W =
[[114 142 145 140 113 130 133 113 114 134 135]
 [140 121 105 115 109 110 100 140 131 104 117]
 [127 119 120 148 134 135 125 137 144 120 119]]
Rows and columns are counted from 1.
row 1 col 1	114
row 2 col 4	115
row 2 col 1	140
row 1 col 2	142
row 2 col 3	105
row 3 col 5	134
row 1 col 7	133
row 1 col 4	140
row 1 col 10	134
row 1 col 11	135

m =
[[128 124 128 126 133 129 149 127 130 122 135]
 [129 129 124 129 126 127 124 131 130 128 123]
 [127 132 131 123 134 128 125 127 127 141 121]
 [130 122 128 133 122 124 130 130 128 125 131]
 [129 133 129 127 121 129 127 132 119 140 111]
 [128 130 128 127 127 127 120 130 133 134 129]
 [128 124 127 132 125 126 142 127 132 134 134]
 [128 123 127 122 133 121 135 125 131 122 132]
 [126 127 125 132 132 129 131 124 127 131 127]
 [128 136 129 130 123 127 131 134 125 135 131]]
Indices start at 1.
(1, 1)	128
(7, 3)	127
(3, 11)	121
(2, 2)	129
(3, 7)	125
(10, 10)	135
(2, 5)	126
(2, 11)	123
(2, 7)	124
(5, 2)	133
(8, 4)	122
(3, 6)	128
(3, 2)	132
(7, 10)	134
(2, 3)	124
(5, 10)	140
(3, 3)	131
(6, 2)	130
(4, 4)	133
(5, 6)	129
(5, 8)	132
(6, 8)	130
(2, 6)	127
(6, 3)	128
(6, 9)	133
(5, 11)	111
(4, 9)	128
(9, 5)	132
(9, 4)	132
(10, 7)	131
(2, 1)	129
(2, 9)	130
(8, 5)	133
(1, 7)	149
(9, 9)	127
(3, 4)	123

arr =
[[156 157 137 153 149 106 128 122 155 111 101]
 [143 129 139 157 114 113 111 113 103 104 142]
 [124 153 125 113 152 109 100 146 116 118 134]
 [110 121 147 103 135 130 142 147 148 156 119]
 [136 102 108 126 117 149 157 156 154 153 121]
 [104 125 153 152 137 121  98 130 137 128 132]
 [140 154 154 120 155 147 115 122 123 115 152]
 [121 153 150 146 111 123 129 155 153 128  99]
 [147 117 101 137 114  99 133 106 151 112 155]
 [ 98 108 149 108 149 103 150 154 131 100 145]
 [ 99 148 100 104 151 117 129 128 136 103 155]
 [141 153 154 125 117 105 153 123 125 106 107]]
Indices start at 1.
(1, 1) -> 156
(5, 5) -> 117
(3, 10) -> 118
(12, 10) -> 106
(8, 10) -> 128
(4, 6) -> 130
(8, 7) -> 129
(1, 7) -> 128
(2, 1) -> 143
(6, 10) -> 128
(6, 9) -> 137
(5, 7) -> 157
(1, 10) -> 111
(4, 4) -> 103
(2, 10) -> 104
(8, 1) -> 121
(6, 11) -> 132
(12, 4) -> 125
(10, 11) -> 145
(9, 9) -> 151
(4, 2) -> 121
(10, 9) -> 131
(12, 3) -> 154
(1, 6) -> 106
(1, 8) -> 122
(6, 8) -> 130
(11, 10) -> 103
(4, 11) -> 119
(5, 6) -> 149
(7, 7) -> 115
(11, 3) -> 100
(7, 8) -> 122
(3, 2) -> 153
(9, 4) -> 137
(3, 9) -> 116
(7, 9) -> 123

a =
[[124 132 119 148 130 126 134 128 138 127 127]
 [130 122 129 126 119 130 120 125 133 126 130]
 [130 136 138 120 129 128 136 132 150 125 123]
 [126 128 127 132 126 126 157 127 107 136 133]
 [127 123 133 129 127 124 125 132 110 124 128]
 [124 131 119 141 131 130 118 127 125 133 125]
 [125 129 133 139 135 129 131 125 101 126 125]]
Rows and columns are counted from 1.
(1, 1)	124
(7, 8)	125
(5, 11)	128
(1, 6)	126
(1, 10)	127
(3, 3)	138
(2, 9)	133
(4, 7)	157
(2, 7)	120
(2, 5)	119
(5, 8)	132
(5, 3)	133
(3, 6)	128
(1, 4)	148
(3, 7)	136
(2, 2)	122
(3, 11)	123
(2, 8)	125
(1, 9)	138
(6, 7)	118
(3, 2)	136
(1, 7)	134
(3, 1)	130
(5, 5)	127
(7, 2)	129
(4, 2)	128

data =
125,127,131,133,125,143,133
130,129,121,125,127,121,119
136,123,116,133,122,137,129
140,128,117,133,119,129,130
110,134,125,129,129,111,128
117,131,131,128,126,139,114
148,133,143,124,127,131,131
106,129,121,130,130,116,127
118,126,133,126,133,133,126
Rows and columns are counted from 1.
(1, 1)	125
(6, 7)	114
(5, 7)	128
(6, 2)	131
(7, 5)	127
(2, 4)	125
(1, 5)	125
(6, 4)	128
(4, 5)	119
(3, 7)	129
(2, 3)	121
(6, 3)	131
(6, 1)	117
(9, 2)	126
(3, 3)	116
(7, 6)	131
(4, 2)	128
(4, 3)	117
(3, 2)	123
(8, 2)	129

B =
[[122 120 105 130 130 116]
 [124 124 104 123 127 114]
 [126 116 113 126 123 106]
 [126 118 111 127 126 116]
 [127 117 108 127 130 115]
 [121 115 109 125 125 117]
 [119 119 113 127 120 112]
 [122 117 111 125 121 114]]
Indices start at 1.
(1, 1)	122
(6, 3)	109
(7, 1)	119
(6, 1)	121
(1, 2)	120
(6, 6)	117
(4, 4)	127
(7, 3)	113
(5, 3)	108
(7, 4)	127
(4, 2)	118
(6, 4)	125
(5, 1)	127
(8, 4)	125
(8, 5)	121
(5, 2)	117
